Rotation paths and how fast each direction turns (degrees a step):
Each turn is a multiple of 5 degrees from 10 to 175, or 0.
Each row of a path follows its step; steps can be skipped.
Path 1:
step 0: [ 10.7 -16.3 -13.9  24.4  37.4 -29.7  -3.8 -14.0  15.6  -2.2 -12.3  15.5
   2.0 -50.4 -25.4  27.0 -18.3   4.1 -22.3  -0.1   3.0   1.2  19.4  -4.0
   1.5]
step 1: [ 15.8 -10.7 -18.0 -26.8  22.1 -17.8   7.0 -17.0 -15.1 -25.5 -16.4   2.4
  -5.7 -22.7  -6.6  35.5  20.7 -33.1 -29.5  16.3   7.7 -18.2   7.1 -21.8
  20.4]
step 2: [-20.3 -15.4 -14.6  22.5   5.9  -4.7  11.9  -8.1  14.1  -9.7 -12.3  23.2
 -20.3 -12.4  15.9  11.9  27.5 -35.4 -12.5  22.9 -41.6 -34.1  -7.2  -6.4
  20.9]
step 3: [-53.2 -26.7 -17.8  -2.9   9.9 -22.1 -24.0  14.1   0.1 -12.4 -18.5  -0.7
 -18.6   8.2  -1.2  18.4  32.1   2.7 -10.0  30.0 -21.5   1.2   0.8  13.4
 -15.9]
step 4: [ -4.4 -46.2  13.0   4.3  12.2 -11.0  -0.4  14.7 -30.5  29.7 -23.7  19.7
   2.2   0.1  27.5  12.7   7.0  26.7  -9.4  37.2  -9.8 -10.8  -5.7  -2.6
 -20.9]
step 5: [ -9.1 -50.6 -16.7  15.1 -16.9 -27.4  -6.3  12.7 -33.2   3.9   9.9  47.2
   4.7  -9.1  14.6   8.7   4.5  -3.7  -0.3 -11.1  27.5  13.2  -2.2  -4.2
   3.4]
step 6: [ -2.8 -26.2   8.0  17.1   7.1 -25.9   2.8   9.1   8.2 -27.8  31.0  30.9
  12.4 -31.2  -6.1  36.9 -29.9   1.6  10.8  22.4   6.4   5.8 -17.8 -14.3
  -2.8]
step 7: [ 16.4 -20.8  21.1  -9.3  12.2 -26.7  28.3   3.2   7.1 -43.1  -2.3  22.3
  17.8   1.8  -5.4  29.9   4.7 -19.7 -22.5  17.3   2.6  18.5  25.6  23.0
  11.2]
step 8: [  0.2 -25.8   8.5  26.4   4.4 -21.0  -3.8 -20.8  24.4 -18.7 -23.2  25.5
  11.8  -7.1 -22.1  -8.7   1.5  -8.4 -25.2  23.0 -18.5 -18.6  42.4 -15.4
  23.6]
step 9: [-12.6 -29.7 -20.3  15.3  14.6 -26.1   4.1   7.0   9.3  -2.4 -19.0 -28.0
 -23.4 -13.1 -24.3   5.9  32.4  -2.1 -32.5  30.4  14.0   2.2   6.8 -21.1
  20.4]
[ 10.4  -2.2  11.2 -25.2   7.4   6.1  12.4   5.8  -6.7   4.3  -7.7   1.9
  -0.5   7.1   3.0   9.4  -3.2   2.0  -5.7   2.9   1.0  -5.8   2.7   0.0
  -0.5] | 120
[  8.8  -2.3  -8.3   6.6   3.0  -1.1   7.9  10.3   1.7  10.6  -0.5  11.7
  -6.6   4.8  -4.1   1.7   2.5  -3.3  -1.4 -17.0 -15.3   7.9   3.2  13.0
   5.5] | 140
[ 13.4  12.8  -6.8  -2.8   0.4  -9.3   4.0 -12.3  -4.8 -15.1   4.7   6.0
   3.4  -8.6  -1.7   8.6 -10.0 -12.5   4.4  -1.9  -3.3  -4.7   3.7   5.2
  -6.7] | 60
[  6.5  -7.6  -4.2  -1.9   0.7 -11.5   6.9 -12.1  -9.7   9.7 -13.1  -4.5
 -10.5  -8.7  -4.6  -7.1  -1.6   8.2  15.1  -1.5   5.1   7.2   2.8  -6.8
   2.1] | 80
[ -5.8   4.8  13.8  11.3  -3.3  -8.9  -6.2   1.9 -14.8   2.3  -6.3  -1.0
  -3.2   0.8  -8.0  16.6  -1.3   0.0  -0.4   1.8   2.0  -8.3  -1.2   7.8
  16.1] | 0
[-13.3  -8.1   2.2  -4.1 -12.4  -5.8   6.0  -2.0 -12.4   7.9   2.4   1.3
  14.8   4.5   1.7   3.8  -1.9  -5.7   6.5  -2.3 -11.9   4.6 -11.5  -0.3
 -13.1] | 40
Path 2:
step 0: [ 16.9 -27.9 -12.6 -14.8   3.8  -7.7   6.2  -0.7 -17.5  -4.3  -7.3  12.1
  28.0   8.7   6.4  31.0  -0.2   4.8  -8.0  17.6 -22.3  24.8  37.7 -12.3
   2.4]
step 1: [-14.9 -17.5 -13.0 -14.6  -3.8   5.6  -4.7  -1.2  -7.6  29.8  -9.3 -23.0
 -19.6  25.0 -26.0 -19.7  -8.4  18.6  -2.6  -4.7  11.0 -32.5  -6.7   7.3
 -25.1]
step 2: [ 17.7  18.8  31.2   1.2  -8.5  28.4  12.2 -37.8  17.5 -12.0  15.9  18.4
 -15.6   0.3  11.9 -18.5  29.4 -10.4  -3.1 -15.0   5.8   7.5   3.3   8.2
   3.7]
step 3: [  7.5  -0.9  -8.2  36.2  11.0 -11.4 -17.7  25.2 -15.3  -7.3 -30.6   3.0
  -7.3  -3.2   5.4  -3.2 -20.3 -31.5  -4.4  -5.9 -21.5   2.8  -2.8 -20.4
  26.8]
step 4: [-20.5 -14.4  13.5 -10.7  -6.8 -27.7  -5.6  14.6  21.6  -0.2  -6.8 -16.6
  28.1 -23.0  -9.5  -6.3  17.6  19.5  18.6  29.2  25.8  -3.1  -6.7  12.7
   8.3]
step 5: [ 14.3  14.3  -4.6 -27.9  30.9   7.5  -0.1   1.5  -6.0 -16.9  24.1  27.8
  14.7  31.1  17.1  23.5   1.6  15.1  -2.3  -6.2  -0.6 -10.1  12.9  -8.0
 -26.7]
step 6: [-20.0   8.8 -27.4  16.0 -35.1  25.0  24.4 -14.0 -16.6  17.1 -18.2  -9.4
  -4.6  12.5   7.5 -24.8 -29.8   2.0  -9.1   2.3   6.9   1.8  -5.5 -11.1
  -6.1]
step 7: [ 15.7  -6.3  18.5  23.8   2.2  -7.0 -16.3 -29.4   9.2  18.0   9.9   4.6
 -15.3 -20.4  -5.1   4.1  15.7  -3.7  -7.3  12.0  -2.8  -3.5  34.7  35.7
  19.0]
step 8: [ 17.8 -10.0  13.0  -8.6  12.7  -3.8 -21.9  23.3 -16.6 -27.6 -13.3 -11.6
  23.8   7.4 -23.8  -9.7  -8.3 -10.6  -5.8 -41.6 -17.6   7.6 -20.0   3.7
  -1.3]
step 9: [ -8.2 -13.3  -6.0 -28.3 -12.8  -6.5  21.3   7.4  30.5  -7.7 -22.4   9.7
  -3.3   2.4  -2.7 -15.9  22.0 -15.1   4.6  37.5  20.5   3.0  -2.3 -28.9
 -11.4]
[-18.1 -12.1  -4.0   2.6   6.6   4.5   1.9  -6.1 -10.0   1.5  -6.3  10.1
   7.8  -5.8  -2.4  -0.1  -2.4 -11.2  -5.7   2.2  -7.1  -6.8 -15.8   3.1
  -7.7] | 140
[ -3.4 -13.7   3.1   1.6  -9.7  -2.1  24.2   1.3   1.5  -3.5   9.7  -3.8
   8.0   2.6   7.0  -8.1   6.2  -6.1   8.3  -2.9   5.6   2.0   1.1   9.2
   6.7] | 155
[  0.2  -4.1  13.5  -0.5 -17.4  -5.8  -3.7  11.1  -2.1   1.8   7.4  14.5
   0.7   7.8   4.0  -2.1 -12.7  -1.5  -9.2  -1.1  -8.8   9.1  -1.1  -6.5
  -6.7] | 130
[ -0.3   8.5   7.2   0.4  -5.5  12.4   6.1  -6.0 -20.4  11.5   0.7   7.1
 -17.0   2.7   4.2  -0.8  -0.6   2.8  -1.8  -2.7   9.3  -5.8  -1.3   5.4
   7.4] | 80
[ 5.1 -4.0 -1.4  0.3  9.0  3.1 -4.5 14.2 -2.5 13.8 -1.1  5.2  9.2 -2.4
 -6.9  4.1  3.8 -7.1 -4.6 -2.0 17.8 18.1 -2.1  4.8  5.2] | 85
[ 10.9   1.8  -2.3   0.4   8.1   7.0   4.1  10.1 -11.4   4.3  -4.1  -5.2
   7.6   2.7  14.9   1.5   9.4   3.9  -1.4  -8.5 -22.1   2.9  -0.7   1.6
  -0.2] | 140
[ -0.9  -9.8   7.7   4.4  -6.4  -3.1  -8.7  -3.9  -7.8   5.3  -1.0  -3.8
   9.8 -16.9   0.1  10.8  -6.9   1.0   7.1  -5.9  -3.1  -6.2  10.2  -6.8
  16.5] | 95
[-13.6  -0.7  18.4   0.2   3.3   0.9  -7.5   2.3   6.1   5.6   2.9 -15.1
   1.0  14.2  -0.1  13.3   3.3   0.6  -3.5  -1.4  -1.0  -4.8  -1.3  13.8
  -1.8] | 115
Path 3:
step 0: [  6.0 -55.0 -13.5 -24.0   1.8  22.4   7.9  13.4  -6.9 -37.1   7.2 -16.2
  17.0 -10.6   7.9 -24.8  19.4   8.9   8.7   6.2  20.3  -7.9 -15.6 -42.7
  -4.7]
step 1: [ 28.5  25.1  26.9 -36.5  -3.8  18.8 -20.2 -19.9  29.5  -3.5 -25.7  -3.6
 -30.0  -5.1 -22.4  -8.5 -32.5 -23.8  -4.1 -13.5  -7.2 -21.0 -14.4 -10.9
   3.7]
step 2: [-23.8 -11.3 -75.0  -8.0   9.4   7.5  15.8 -10.9  14.6  -5.9  -8.2   4.4
  -2.2  23.6  15.4 -10.3 -15.0 -17.5 -29.7  -1.1 -14.6  11.5 -12.0  17.3
  14.1]
step 3: [ 20.2  46.3 -17.5  -5.2  -5.2 -14.6  20.3  -9.5  13.2  -9.2   5.2  -3.3
   4.2   1.2   7.3  10.6   4.0  38.5  19.9 -50.1   2.5  -4.1  18.0 -19.6
 -34.3]
step 4: [ 12.7 -20.4 -15.6  11.9  -5.5  26.8  -5.8 -26.0 -15.4 -26.2 -31.3  -5.4
  -2.2 -38.1   3.3   9.6 -17.2  27.2  -6.4  33.9  39.6  20.1   1.7  17.7
 -12.1]
step 5: [-25.2  31.5   7.3  10.0  23.1  16.6 -13.1  15.6  18.0  18.8   0.6   7.9
  36.7 -28.8  -5.0  10.8 -33.8 -24.2  -1.4 -11.8   8.8 -22.2 -29.0 -32.2
 -13.9]
step 6: [ 27.6  -4.8 -27.5  17.9 -32.2  23.9  24.1  -8.6  -6.2  39.6  -8.6 -12.7
  17.6  27.1  -5.1 -29.4   0.8 -20.2  12.3  25.3 -15.7  16.0  -6.2   4.9
 -24.7]
step 7: [ 16.8  -4.9 -20.2  18.6  14.3 -28.1 -31.6 -10.7 -17.6 -12.8  -9.9  23.5
  -3.4  23.9  -0.4  22.2  -8.6   0.0  36.6 -21.6   0.0 -53.0   0.0   6.4
 -19.8]
step 8: [-12.8  -6.8   8.2 -17.8  29.0  -2.5  14.9  10.8 -37.4  -5.0  -5.0 -11.5
   5.1 -22.7 -19.6 -31.3 -28.1  26.4  -5.1   4.2 -19.0  19.6   1.8  41.0
 -30.8]
step 9: [-20.5  14.2  16.6 -31.7   5.0  15.2 -19.6   3.0 -24.0  27.5 -16.9 -13.3
  26.9  21.7  52.7  22.0 -13.6   9.2  17.3   3.8   8.4  -6.9   3.6 -22.1
  18.5]
[  2.6  -4.6   4.6   6.7  -4.5  19.9   2.3   2.9   6.8   8.2   1.0  -5.1
 -13.2   6.0  -7.1  -4.5  -7.6  13.7  -3.4   5.8  -4.7   6.9   8.4  11.5
  -3.9] | 160
[  3.0   9.6   6.3  -4.6   3.7   1.3  -8.8  -0.1  11.1   8.2   6.4   1.8
   2.9   3.0  -2.5  17.8  -7.4   7.6   5.4  -5.1  -5.8 -17.8   9.8  -8.0
   4.0] | 175
[-11.3 -11.7   9.4  -5.1  -2.4   6.2   2.3  -4.6 -11.3 -11.8  -7.3   5.8
   3.8 -13.9 -13.0   1.6  -0.9  11.8   7.7  -7.0   1.0  -1.6   8.0  -4.9
  -0.7] | 90
[ 12.9  -1.3   8.8   0.5 -12.4   0.3 -21.0  -8.9   5.3 -12.6  -5.8   1.3
   7.4  10.3   0.7  -2.3   3.2  -0.4   2.7  -1.7  10.8   2.4   2.9   7.9
  -1.9] | 120
[  8.3  10.1   1.4 -13.4  -2.8  -5.9   5.2  -9.8   3.2   1.1  -1.7  -2.6
   6.3 -11.0 -12.2   1.5   5.8  -4.5   0.9  16.6 -13.5   5.1   5.9   8.9
  -4.7] | 160
Path 4:
step 0: [ -6.3  28.5 -28.5   9.5  -9.9 -17.7 -26.6   3.6   8.0 -32.9  -5.7 -14.7
  12.6  -2.5  -4.0 -33.7  -6.0  32.5  -1.5  10.7  11.4  10.3 -34.3 -24.1
   2.6]
step 1: [-12.2  20.1 -22.8  -1.9 -28.9  17.0 -39.9   6.1  -0.4  -5.0  -6.7 -19.6
  -2.0 -17.6 -26.6 -35.0  13.9  11.8  10.7   7.7  16.5   2.0 -24.5 -26.7
  21.0]
step 2: [-24.0 -14.1   3.2  19.1 -17.3  20.5 -44.7  -0.1  -7.1  -8.0   1.6 -14.7
 -10.6 -29.9   9.0 -49.8  14.6  18.7   4.6   9.5  18.0  -8.4   0.1 -14.1
   2.5]
step 3: [-25.2 -17.4 -21.6  14.3   1.3  12.2 -18.7  13.4 -17.3   5.8  -1.2 -26.6
 -22.7 -19.3  -0.4 -35.2  28.4  15.2  27.5 -15.5   2.7  -2.6  34.8  -7.9
  11.3]
step 4: [-23.4 -20.7   2.7 -21.0  10.7  17.9 -13.0   2.0 -31.7  -2.3  14.1 -24.5
 -34.5  -0.7  10.0 -38.4  -1.5   3.6  16.4  -9.9 -17.9 -20.1  31.1   9.0
  22.3]
step 5: [-32.7 -25.3  -7.3  -8.5  13.8 -14.3  -2.0   9.6   3.1  -5.8  24.1 -26.4
 -21.4  27.4   9.0 -19.4 -18.0  25.1  11.0 -12.0 -23.1 -10.8  29.2  17.8
   9.4]
step 6: [-26.6  -9.2 -20.0 -19.2   0.4  -2.7  -8.9   3.3   2.7  -4.0  34.5 -15.5
 -14.6  34.1 -17.2  11.1 -17.2   2.5  -3.8  -7.4 -46.5   2.3  12.3   8.7
  31.9]
step 7: [-25.5 -35.5 -16.2 -10.0   6.2  -9.9 -24.9  -9.0  10.0  -6.4  33.4   3.3
  -2.5  41.0   1.1   4.4 -26.7  -4.4 -25.0  14.2 -21.8  16.2 -19.4  -2.2
  13.5]
step 8: [-14.2 -11.6 -43.1   2.5  14.2 -12.1 -16.9   9.3  31.9   0.7  32.2   8.4
  -9.6  28.9 -10.8   7.8  11.5 -17.1 -12.6   9.9 -16.0  22.3 -22.6 -26.9
   0.7]
step 9: [ 14.2  -5.4 -22.1  -4.5  22.6  -3.6 -26.7  -4.9  10.5 -15.8  16.2   6.9
 -12.9   4.3  -4.0 -24.4  15.3 -43.8 -12.5   5.5 -13.8  21.6 -42.7 -23.9
   1.9]
[ -3.8 -11.1 -11.0   5.0   4.8   5.7   2.0  -0.3 -10.2   6.1   2.0  11.6
  -4.3  -6.4  12.9   3.5  11.6  -8.5  -6.9   7.1   5.0   4.0   9.3 -14.8
  -3.7] | 65
[  3.3  -3.2   0.0  -2.0  -0.8  -2.4 -10.0 -14.9  -0.4  10.3  10.7  -9.7
  -0.8  -1.7   8.4  12.0 -10.0   1.3  10.3 -12.5  -1.3  -7.9  13.7  -5.0
  -1.1] | 35
[ -6.7  -3.3   7.8   7.7   2.0 -13.1   4.9  -2.6  -2.4   2.5  -1.0   4.1
   6.7 -10.0  -8.7 -10.4   1.9  -8.5  16.4  11.8  -4.6 -11.1  10.0  -0.5
   7.5] | 40
[  4.9   9.8   9.9 -11.9  -4.1  15.6  -4.9  -4.9  -9.6  -2.9   7.4   4.5
  -6.1  -7.1  -2.0   0.2   0.4 -14.1  -7.0   3.2 -11.8  -9.2  -4.2  -1.0
   9.5] | 145
[-16.5  -6.2  -1.4 -17.6   0.2   1.0  13.0  -7.3   5.3 -17.6   2.4   1.3
   2.8   1.0   2.7  10.6   4.1   1.0   0.2   0.3   0.2   0.3  10.1   8.6
   3.4] | 40
Path 5:
step 0: [-37.5 -10.5 -15.3  -3.0 -19.3  21.4 -11.3  -9.0 -39.9  -0.1 -31.2 -11.9
 -19.0 -23.5 -12.7   5.6  -8.6 -12.4   9.6   3.9  -5.1  10.3   3.0 -23.6
  -9.1]
step 1: [ -2.7  -5.5 -25.4 -14.6  -9.1  13.1 -10.8  -9.2 -51.9   2.4  -7.1  14.7
 -30.0 -17.1   7.4  24.4 -16.8  10.7  -7.8  19.3 -22.3   3.5  14.4  -5.9
  -6.1]
step 2: [  2.9 -15.4 -25.0 -17.3  -9.7 -17.5  23.2 -25.1 -35.2 -13.5   2.8 -16.1
 -28.1   1.7  15.7  28.9   8.6   1.4  -7.4  19.9 -13.9   1.0  22.3   4.7
   1.7]
step 3: [-40.2  13.8 -10.0 -16.9 -21.6 -23.5  16.5 -26.3 -22.6  -2.0  15.7 -19.1
 -27.4  16.8  -0.3   8.4  10.7 -14.1  -6.8   7.5 -19.7   7.1   4.7  23.3
   9.2]
step 4: [-54.9  12.0 -11.0 -12.9  -2.3 -36.3   5.7  -0.8 -16.8  17.4  11.2   7.9
 -10.4  20.9  -7.4  24.4  -7.7 -16.6  -3.9   2.9 -12.5  -8.2  -4.8   4.3
 -28.3]
step 5: [-35.6  10.9  -5.3  32.5 -16.7 -30.0   9.1   5.4 -27.2   3.1 -16.9  -4.5
  -4.6   3.5 -17.8  28.1  -9.5  -5.9  -2.9  -4.2   0.9  -1.7  18.8 -13.5
 -37.6]
step 6: [ -9.0  35.4  -7.6  33.8 -22.8 -15.1 -14.1   5.0 -44.8   3.0   3.4   8.3
  -6.0 -11.0  -6.5  14.7   7.1  19.4 -13.9  -4.9  -9.2   2.3  27.2  -0.1
 -11.4]
step 7: [  7.2  32.3 -16.6  -1.5   9.0 -28.8  -1.3   2.2 -42.1 -19.1  23.4  10.4
   3.1   3.9   7.4  14.0  29.9  18.7   0.7   3.8  -2.4 -18.4  27.8  -4.7
  -6.1]
step 8: [ -8.7  34.9   6.1  -4.7   0.6 -22.4  15.1 -16.2 -26.9 -33.2  16.7 -12.9
  -2.4  20.7  -7.5 -16.3  26.7 -11.6  28.3   1.5   0.9 -11.4  20.6  -7.3
  -9.1]
step 9: [-12.7  43.5  24.4 -11.9  -2.3  -6.3 -14.3  -6.5 -19.0   1.2  27.5  -2.9
 -16.5  13.5  -7.8 -13.8  -2.7 -25.1  28.8  -1.8  -8.5 -10.1   2.3  -4.6
 -35.9]
[  0.1  -2.7  -1.5  -8.6  14.7  -3.1 -15.3   5.8   0.1   7.7  16.4  17.5
   1.0  -1.9   8.8   7.1  -3.9  -0.2  -4.4   0.0 -10.3  -4.9  -1.0   0.0
  -3.8] | 130
[ -1.8  -2.6 -14.2  12.3   8.5   4.2  -9.4  12.4 -13.0 -13.8 -11.7   9.9
   2.4  -8.3  -4.2  -4.9   6.9   1.6  -1.1   3.4   1.8   0.2   1.4  -0.2
   7.1] | 60
[ -2.6  -4.1   5.6   4.2   6.3   2.9  10.3   2.6  -4.0   3.0  -4.3  11.2
  -7.7  -0.8 -14.2  -9.2 -20.2   0.4  11.1   0.3  -5.1  -1.1  -2.1  -6.9
 -12.9] | 80
[  1.0   3.5  -5.5  -8.6  13.0 -11.9  10.4   7.8   4.0  -9.4  10.8  -4.6
 -12.5   3.3  -4.9 -12.1   3.9 -10.4   0.9   2.1  -0.5   6.2  -4.3  11.1
   6.2] | 70
